A single turn carries every row of the set below to another of its rows. Some are shown first; where does it send the rows asked next?
k_284: [ 18   3 -23  18 -13   4   3  15 -25  -1  -3  13   1  -7  -9  -9  -9  15
 -28   4   9   2   7  13   8  -8   1   2  11  11  14  -5   1 -16  -8 -12
 -13  -8   4   0   4   2   1 -21]
k_727: [ -7   6 -19   3   3   2   9   4   3  -6 -15   3  -7 -17   1  -6 -29   2
  -2   1  -7 -13  -3  11 -11  12 -15 -12  -8  11 -12  12  27  19  -8  -7
   7  -7  -7  -1  13   2 -16   9]
k_520: [  1  18 -17 -13  -7   0  12  14  -2 -10 -13 -13  17  18 -17 -10  -2  12
  -6  -5 -12   5   8   3 -20 -11   9 -12  -1   2  -7  19 -21  -1  -2   4
  -4  17  -2   4  -4   7   1   5]
k_364: [ 16   9 -10   0  -1   0  11  -2  -2 -21 -12  21 -14  19  -4 -17  -5  -2
 -23   6 -12  -3   3  21  -3  16   4   0  -1   2   4  16  10  -7 -15   1
  -2   2 -10   3   9  -3   1  14]
k_363: [ -4   8 -25 -11   3 -13  11  16   7   0 -11  -3   0 -22   1 -20 -12  -4
  20  15   9 -21 -13   9   1  17   1   1   7  -2   2   4   9  13  16   5
  -3  -2   7  12  10 -14   4  -5]
k_656: [  1  11  -3  -1  -1  -8  32  11  -1  -1 -14   3   5 -14  -7  -9  -4  13
  15   8 -13 -10 -13   3  -6  -5 -10  -7   0 -14 -27  -6   1  -8  16  -7
  13  -8   4  -6   7  19   3 -16]
k_868: [ -1   2 -14   6   4 -25  -4   4 -18   8 -20  -2 -16   5   5   1  -9 -19
 -13   3  15   7  -2  -2 -19 -14  10  10   1  -4  -8  15  -7   8 -17   3
  -1 -16   0   1   3  -7 -20  16]
k_901: [  6   9  -5  -8   1  -3  15  16  12   2  -6 -12   8 -22 -13  -4 -10   8
   3  12  -8  -6  -8   0  -9 -10  -1  -8   6 -18 -18  -6  -7  -4  17  -1
  22  -7  20 -21   5   7  -1 -12]
k_681: [-12 -10  -5   4 -15  19   2   4  15   4   0   8   5 -18  -1   5 -13 -12
  -1   2  13 -21  -2   4   2   1  -5   0   1   7 -16 -10  10  15 -18   5
   4   3  10  -5   2  -2   3  -4]
k_734: [-12   4 -20  -4  -3 -22   1   3 -20  15  -8   6 -17  13  -3  -7  -1 -23
   2   7  13   4   2  -1  -8 -12   2  19   3  -2   4  16  -7   3  -6   9
   2  -7  19  -1  21 -10 -20   8]
k_984: [  7   4 -16  19   6   3  -8  22 -10   6 -13  -2  -9  -3 -10   4  -1  27
  -1   4  -9  14 -11  23  14 -16  14  -7  16   3  19  -6 -12  -8   1  -4
   5  -7   5  -5  11   2  -1  -7]
k_861: [-10   4  -7  -1   1 -27  -4  18 -22   6 -26  10 -24  12 -11  -2   1  -4
  -3   2  16  -5  -2   9  -8  -6   1  20   3  11  -9  -2 -15  -3 -15   1
 -12  -1  -5   1   4   3 -21   1]
k_679: [  8   9 -24  14   3   7   9  10 -11  20   2  12   0   3  -6  -8  -5  10
  15   2  -8  19 -11  20  20 -14   3  11   0  -7  18   4  -8  -8   4  -6
   8 -15  -5   7  17  14   7  -2]
k_376: [  0   7 -21  10  12 -15  -7   7  10  12 -16  -8  -2   7 -33  -7   0   9
   0  -9  -5  13 -12   8  12   3   0  -3  -6   9  -3   7  -2 -24   0  10
  -6   3   5 -24   5  -6   5   1]
k_468: [  2   1  -2  -1 -15 -12  19 -13   1   1  -1 -11  14   7  -4  -4  -5 -13
 -16 -13 -12  11 -10  -6 -10 -11  10  -7   3   1   1  12 -16  -7   8   9
 -10   1  -1  12   0  21  -1 -11]
k_809: [ -2  20 -10  -1  10  -1  13   8  12 -19  -7  12  -4 -11  -8 -10 -16   2
  14  -2  16  -7  14  14  17   7 -13   0   2  -7 -18  -4   6  -8  -1  -4
  17 -13 -10 -13  12  -8  18 -11]
k_907: [ 16   7  -6  -5   3   5  12  -5   6 -25   8  -6  -1 -11 -23  -5  -4  -5
   5   4 -15 -16  21  10  -9 -17  -4   1   3   1  -6  -3  17  14  -4   0
  24   0  -2  -4   7   1   0 -12]
k_321: [ -1  13 -23  16  -1 -14  15   1  10  10 -16   8  -2   6  -4 -12   8 -11
  11   9   0   7 -27  11  17  10  12  -5   7  -7  -2  18 -10 -19   6   9
  -5  -3  -8  -2   2 -10  12   2]
k_950: [ -2 -16   3  -4  -8   5   9   3   9  -6  -3 -20  -4  -5   1   0 -22 -13
   5   3  -1 -14  -4  21  -6  -5   2   3   3  -2 -17   9  15   3  27  11
  -9 -14   0   9   4   8  -6 -18]
k_291: [-12  -3 -11   5  -3 -28  -7  13 -22   2 -29   8 -12  18   4   7  11  -3
   8   5  11   1  -2   5 -21 -17   9   5  10  -4  -5  12  -2   1 -10   9
  -6  -4   1   0   2  -5 -20   3]
k_753: [ 14  13  -4   4  -7  -7  15  -1   8 -25   4  -1   3 -22  -2  -7   6  -6
   4  10  -6 -19   9   6 -11 -12  -5  -9   8   6   2 -12  15  10  -4  -5
  12 -11 -13   4  -7  11  -3 -13]
k_887: [-18  -3 -14  -9 -10  -4   8  28  10  -9  -5  -6   1  -4  -2   1 -10  15
  14   7   2  -1  15  12 -19 -14 -14  -9  -8   3 -15  10  13  13  16   5
   1  -6  -2  -2 -17   1   3   2]
k_535: [-10 -16  -8  -5  13 -17   8  10  11   1 -11   1 -17 -19 -22  -1 -13  12
  11 -10  -2  -3   0  -3   5   7 -12   5  -7   7  -9 -17   9   8   8   6
  -2   4  13   4   0  -8   7  -9]
k_594: [ 21   0 -29  14  -2   8  13  12 -21  -3  -1  27  -2  -1 -13 -11 -24   2
 -18   4  -5  12  12  12   8 -11   4  10   7  -7  10  18  -1  -7  -4 -10
  10 -11   4   9   8  -7   7  -2]
k_299: [ -2   3 -15 -13  -2 -19  -9  -2 -18  21  -8  -3 -14  16 -12   3  -4 -15
   5   5  18   9   1  11 -12 -12   2  28  -6  -7  -7  11  -4   4  -5  13
  -7  -5  -6  -7  12   7 -18  -6]
k_177: [  6   3  -7  -2 -16  -5  -5  -1   9  -4   8  17   4   9  -5  -9   4  -9
 -31   1   6   1   6   7   1   2   1   4   0  13  19  -1  10 -10 -16  11
  -3   2  10 -16   2   3   9   5]
k_146: [ 20  -1 -17  14   3  -2   9  16  -8   5  -1  -1   5   6 -12  -5 -14  23
 -13 -10  -5   7   6  10   1 -28  13 -10  24 -13   6  21 -13  16  -9   0
   7  -1  -5   5   4  -4  -1  -7]
k_359: [ -1  12  -5  11   8 -12   6   1  12 -21  -7  -2  -3 -19   3  -7 -14   0
   1  -4  14  -7   7   7  12   5  -9 -14  13  -1  -4  -8  14 -13   5  -1
  13 -23   6 -18  18 -11   6 -16]
k_333: [ 19   6 -17  13  -9  -3  19   4 -14  19   8  -3  14   6  -6 -14  -4  21
  -6 -14   6   2   0   9   7 -23  -1  -1  10  -5   8   9  -3   5  -7  -3
 -13  -7 -13   9  10  19   0 -23]
k_799: [-13   9 -14  -2  -8 -16  -2   4 -31  12 -16   1  -8  19  -7  -1   1 -10
  -2   2  20  -8   1   8  -9 -19   4  22  -6  10 -18   8   0   4 -23   5
 -10   3   1  -5  13   3  -4  -4]

k_681 goes to k_950
k_799 goes to k_299
k_468 goes to k_321
Now these:
k_284 goes to k_333
k_901 goes to k_359

A single turn carries every row of the set below to another of its rows. Some are shown first; where does it send the rows asked next?
k_46: [ 28  -9  -8  30   4  -2  -2   0   0  18   7  16   3 -13   4  -5  39  18
 -27]
k_294: [ 17  -9 -22  24  17   4   0 -12   2 -10   8  15  -6 -11  10  -3   3 -11
 -27]
k_531: [ 27  -8   1  14 -15  20   5  -2  -6  11  16  27  -6  -3  -5   1  28  16
  -2]
k_608: [ 21  -3 -11  18  16  12   7 -16 -20   2  20  25   1  -6   5   2 -18  12
  -4]
k_668: [  1  14   9  19  -2   0 -22 -17  -6  10  14   1   8   4   3 -10  12  25
  -5]
k_126: [ 18   1 -17  17  20   6  -7 -19 -31  -1  31  24   0   2   6   2 -11  17
 -10]
k_264: [  4  14   8  11   1  -1 -20 -15   0  -1  12   3  -5  -1   8 -12  11  20
   2]
k_410: [ 19  -5 -24  34  19   0 -12 -17 -21   2  16  13  13  -1   5  -5  12   8
 -42]
k_256: [ 19  -5 -24  34  20   0 -13 -16 -21   1  16  14  13  -1   5  -5  12   8
 -42]
k_771: [ 14  -3 -17  16  19   7  -7 -19 -28   5  33  24   2   4   3   7 -13  15
 -12]
k_785: [ -3   9  10   8   0   0 -21 -12   6   8  14   5  -2   1   9  -5   9  17
  -3]
k_581: [ 10 -11 -18  24   6  -4 -19  -8   4   2  29   6 -19   1  -3   6  36  -2
 -21]
k_190: [ 17  -6 -20  25   8  -7 -19  -9  -1  -7  26   5 -23  -1   0  -1  39   1
 -16]
k_473: [ 27  -8  -7  39  -1   2   0  -4   0  14   7  10   5 -12  -4  -5  36  15
 -22]
k_371: [ 30  -7   0  11 -13  18   4   0  -8  10  15  28  -8  -4  -1  -1  29  18
  -3]
k_437: [  4  14   9  10   4  -4 -25 -13  -6  10  14   7   4   2  12 -11  16  29
  -8]
k_253: [ 20  -3 -11  12  18  10   5 -14 -20   4  21  29   0  -6  10   3 -16  13
  -7]
k_632: [ 21  -4 -10  13  -9  11 -17 -10 -22   1  37  20 -14  13  -9   3  35  17
  -7]
k_855: [ 17  -9 -22  23  17   5   0 -12   2 -10   7  14  -6 -11  10  -3   3 -11
 -27]
k_405: [ 18  -6 -11  10  -8  11 -18  -8 -20   5  38  22 -13  13  -7   6  35  17
 -10]

k_855 goes to k_256
k_126 goes to k_253
Now these:
k_581 goes to k_473
k_264 goes to k_437
k_531 goes to k_632

A single turn carries every row of the set below to another of its rows. Some are shown first; where does it send the rows asked next?
k_673: [  8   3   7  10   3 -10  -7   6  14  -3   3  10  -8  -6 -27   0]
k_277: [  8   9   0   9  -3 -11   1   7  26   0  -5   2  -5  -8 -14   2]
k_161: [-14   2  -4   4  11  34   3  -8   5   9   0   7   7   6  11   2]
k_761: [ -7   1   5 -18  13  29   7   1  -7   6  14  14  -3  -4   8  -2]
k_584: [ -5   7   7 -13  14  22  13  -1  -3   6  17   5   2   9  14  -9]
k_142: [  4  11   9  -9  16  22  -4   2   2  -2  25  -6   1   0 -14 -11]
k_139: [-25 -14  15 -19  -3   0   2 -10  -9  -1   6  -6  -1  -9   4   6]
k_101: [-11   4   4  -1   5  30 -11 -11  13   2   9 -14  12   5 -12   0]
k_789: [-13  -3  -3 -10   9  36   2  -4   0   8   3  14   2  -7   9   5]
k_424: [-27  -2 -11  -5  -7 -14  -3   4  -2   1  -6   7   2  -8   3  10]
k_269: [  3  -7  21  14 -17  12  -6  -5   5   2   2  -8   0   8  20  -1]
k_955: [-16   4   2  -4   0  -4  15  -4  10   2  -2 -16   4  -6  23   0]
k_491: [  1   9  -7   1  12  33  -7   1  14   1   6  -1   2 -17 -10   1]
k_764: [ 30   1 -13  -4  -4  -7   3  -2   4  -4   4   0   7  -4   3   5]
k_884: [-17   6 -13  19   8 -13  -3   7  -1   0  -4  11   0  -1   1   3]
k_544: [ -5   5   4 -27   1  26  -3   0   9   1  14  -8   3 -15  -8   1]
k_64: [14 -1 22 11 -9  8  1  6  0  0 10 -2 -8  3 21 -9]
k_937: [-18  -2  -3   3   7 -14  -7   8 -14  -3   7  16  -5  -4  -9   3]
k_355: [ -7  -4  10  -9 -16 -11  -7  -4  19   1  -2  -3   0  -2 -21   8]
k_928: [  8 -11  27  -2 -13  11  -6   4  -8  -1  12   5 -12  -5  11  -2]
k_543: [ -6   3  -7  11  15   6  11   6   6  -1  -6   4  -8 -26  14   2]
k_725: [ -2  -2  15   4  -4 -12 -10  -3  12  -3   5   2  -1   7 -29   2]
k_103: [  6 -11  15   2 -17  17  -6   4   2   2  -1   5 -11 -17  17   4]
k_770: [ 18  -7 -12 -12 -13  -4  -2 -10   5  -2  -3  -4  11  -4   1  14]
k_85: [ 16 -10  -3  -9 -11  -7  -7 -15  -2  -4   6  -5  14  11  -7   9]
k_852: [  5 -11  16  22 -11  20 -12  -2   3   2  -3   4  -6  -4  12   4]
k_308: [  2   7   5 -10 -13 -17   3   5  25   0  -2  -4  -3  -7 -10   2]
k_12: [ 27  -3 -12  11   2  -2  -6  -8   1  -5   3   4   8   1  -7   7]
k_186: [-27   0  -1   4  -1 -19  -5   0  -8   0   4   2   5  12  -2   2]
k_940: [-11   7   3   0  12  26   8  -8   2   8  10   1   9  17  14  -6]
k_768: [-23 -14  13  15  12   8  -8 -15 -10  -2   4   0   3   3  -8   4]
k_721: [ 22 -11  -4  -3  -2  -2 -10 -10  -9  -6   9   7   7   2 -14   9]
k_198: [-15   9  -9  -1   3 -22   7  13  -3  -1   3   5  -2  -3   9  -1]
k_714: [  1  18   0  -6   8  21   4  -1  18   2  12 -18   9   2   2 -10]
k_454: [ -2   1  10  17  26   0   6   3 -11  -6  13   6  -8  -5   0  -8]

k_770 goes to k_85
k_64 goes to k_103
Now these:
k_673 goes to k_277
k_937 goes to k_884
k_940 goes to k_761
k_955 goes to k_139
k_101 goes to k_142

A single turn carries every row of the set below to another of its rows. Some are shown first; where does it send the rows asked next?
k_706: [  0   0   2  13  17  -8   3 -25  -1  -6   0 -10  -1]
k_839: [ -3   7  19   9  15   2   5 -19   2  -9  10  -6  -8]
k_756: [ 18  16  -8  -9 -12 -13  20   3  -4  -9  11 -15 -17]
k_48: [  1   5  16  18  22   2  -7  -7 -16 -13   8 -15   7]
k_826: [  7   9  11   2  -6  -7   4  31   1 -12   6 -19   5]
k_47: [  7   4  24   5  13   6   5 -13   7 -16   6 -11   0]
k_841: [  5  15  15  13  -4  -4  -3  28 -12  -9   5 -18   9]
k_28: [ -1 -12 -20  15  -8  -8   2  -4 -13 -12  11 -19   8]
k_353: [ 10  17 -16   6  -3 -18   6  10 -30  -6  14 -19  -7]
k_91: [  1 -12 -16   7 -14  -5  11 -10   3 -12   9 -15   0]
k_383: [ -7  24   2   2  19  -6  17   7   5  -6   4 -10 -15]
k_676: [  7 -13 -16  11 -12  -5   2  -1  -8 -16   7 -22  13]
k_173: [ 27  13  -6  -9 -11 -10  13  12  -9 -16   9 -21  -4]
k_412: [  4  17 -13  -7  -6   2  25  -1 -15 -18  14 -15 -14]
k_155: [  9   2  23   9  16   5  -4  -6  -5 -19   5 -16  10]
k_678: [-10  18   8  20   0  -9  -2  22 -19   1   9 -12  -2]
k_36: [  9  14  20   4 -10  -1   7  23   5 -10   4 -14   2]
k_685: [  6 -13   7   6  -3  -3  12 -15 -26 -11  -7  -7  -5]
k_924: [ 10 -14   9   6  -3  -3  11 -11 -28 -14  -8  -7  -2]
k_288: [-14  14   1  14   1 -16   4  22 -13   2  13 -13  -9]
k_325: [-10  25  -1  11  25 -10   8  12 -11  -5   4 -13  -8]
k_837: [-11  15   4   5  -6 -13  13  16   4   1  12  -9 -17]
k_306: [ 14  14 -12  -5  -4   4  17  10 -23 -27  11 -23   4]
k_351: [ -2  18  16   3 -11  -4  14  13  11  -3   6  -7 -12]
k_215: [  0  -1   1  18  20  -9  -4 -20 -11  -9  -1 -12   6]
k_452: [  8  -3   6  13  19  -6  -6 -14  -8 -14  -3 -17  13]
k_200: [ 23  14 -10   0  -5 -13   5  16 -24 -15  10 -25   3]
k_445: [  9 -13   7   6  -2  -3  11 -13 -29 -11  -7  -8  -3]
k_774: [ -3  11   5  12  -1 -13  -2  32 -14  -7   8 -19   4]
k_329: [  7  -2   8   6  13  -5   5 -23   7 -11  -4 -10   2]
k_849: [  0  22   4  10  25  -6   2  22 -14 -13   2 -18   4]
k_239: [  8 -14 -14   7 -14  -3   8  -5   2 -17   7 -19   7]
k_620: [ 13  -4   9   8  15  -3   1 -17   3 -16  -5 -14  10]
k_942: [-14  21   9  14  -4  -9   8  11  -5   6  10  -6 -16]
k_740: [ -8   7  15  18  21  -1  -2 -16 -12  -8  10  -8  -4]
k_817: [  7  18 -15   0  -7 -19  15   2 -18  -2  14 -13 -20]
k_892: [  5  22  11  -4  15  -2  17  14  12 -14   0 -14  -6]
k_695: [  9 -13   8   3  -4  -3  15 -14 -24 -12  -7  -7  -5]
k_110: [  2  10  11  -2 -11  -9  13  23  13  -7   8 -14  -8]
k_860: [ 12  16 -10 -11  -6   6  24   5 -13 -26  11 -20  -5]
k_560: [  6  17 -17   0   0   0  15   8 -32 -22  13 -22  -1]
k_801: [ -1  19 -18  -1  -1  -1  20   0 -26 -17  15 -17 -10]
k_305: [ 11 -14   9   3  -4  -1  12 -13 -25 -14  -7  -7  -3]
k_598: [ -6  -9 -20  13 -10  -9   7 -10  -7  -8  12 -16   0]
k_694: [ 10  19   9   1  19  -2   8  22   1 -19  -1 -19   7]

k_48 goes to k_155
k_325 goes to k_849
Now these:
k_215 goes to k_452
k_801 goes to k_560
k_826 goes to k_110
k_841 goes to k_36
k_353 goes to k_200
k_598 goes to k_28

